Read these off the array that follows. Counting starts at 1.
1) Report the top-left entry.
2) Report the entry at row 2, column 2.
3) Report the entry in row 1 and column 2.
4) Report the bottom-right entry.
5) Report the top-right entry.
6) Report the entry directly above the centre entry.
7) Report the entry directly above -31.
8) Report the entry in row 3 and column 3.
[[  1 -38 -16 -25  22  -1  20  44  13  11 -10  -8  22]
 [ -8 -34 -13 -30  27  -4  14  40   9  10   1 -18  15]
 [-14 -32 -16 -31  26  -6  14  39   5   7  -1 -18  16]
 [  0 -39 -16 -29  21  -5  17  43  14  10 -11  -6  21]
 [ -4 -39 -20 -30  19  -6  18  42  11   6 -17  -5  22]
 [  1 -42 -21 -37  15 -12  16  41  17   6 -24   4  22]
 [ -3 -37 -15 -29  23  -5  17  42  12  10  -9 -10  19]
 [-11 -37 -24 -37  17 -12  14  39   9   1 -20  -3  20]
 [ -6 -36 -16 -28  23  -4  17  42   9   9  -7 -12  19]
 [-18 -34 -24 -37  19 -12  13  37   4  -1 -16 -10  18]
 [ -8 -38 -21 -37  17 -12  14  39  11   4 -18  -3  19]
 [ -9 -36 -20 -32  21  -7  16  40   8   5 -12 -10  19]
 [  1 -39 -16 -28  21  -4  18  43  14  11 -12  -6  21]]
1) 1
2) -34
3) -38
4) 21
5) 22
6) 16
7) -30
8) -16

Questions about the matrix below. Indices start at 1.
1) Find the entry at row 1, column 2.
2) Find the entry in row 1 and column 1.
3) Find the entry in row 1 and column 3.
4) Find the entry in the bottom-left corner.
5) Find the entry at row 2, column 3.
[[2 4 7 5 4 3 3 2 2 2 3 2 4 4 4]
 [4 5 6 3 3 2 3 3 3 1 5 3 5 5 1]
 [4 4 6 4 5 1 3 1 1 2 5 3 3 5 4]
 [4 4 6 4 5 0 2 2 1 1 7 2 3 6 3]
 [4 4 6 4 5 1 2 2 1 1 6 3 2 6 4]
 [4 5 6 4 5 1 2 3 2 1 8 2 4 6 3]
 [4 5 6 3 3 3 3 3 3 1 5 3 5 5 1]
 [2 4 7 5 4 3 3 2 2 2 3 2 4 4 4]
 [2 4 7 5 4 3 3 1 1 2 3 2 4 4 4]
 [4 5 6 4 5 0 2 3 2 1 8 2 3 6 3]
 [4 6 6 3 4 2 2 3 2 1 6 2 5 5 2]
 [4 6 6 4 4 1 2 4 2 1 8 2 4 6 3]]
1) 4
2) 2
3) 7
4) 4
5) 6

Read these off the grid that follows. Indices start at 1.
1) The entry in the bottom-left corner?
2) The entry at row 1, column 2?
3) The entry just left of 10?
4) The entry just left of -24?
5) The top entry of the column that holds the smallest entry?
6) The entry at row 3, column 2?
7) The entry directly above the largest entry?
8) The top-left entry?
[[  5  16 -36  26 -10 -33 -22   4]
 [ -1  12 -24  -8   5 -32  -8 -43]
 [ 17  10 -18 -16   6 -27  -6 -48]
 [  0 -12  19  16  -6  28   5  48]]
1) 0
2) 16
3) 17
4) 12
5) 4
6) 10
7) -48
8) 5
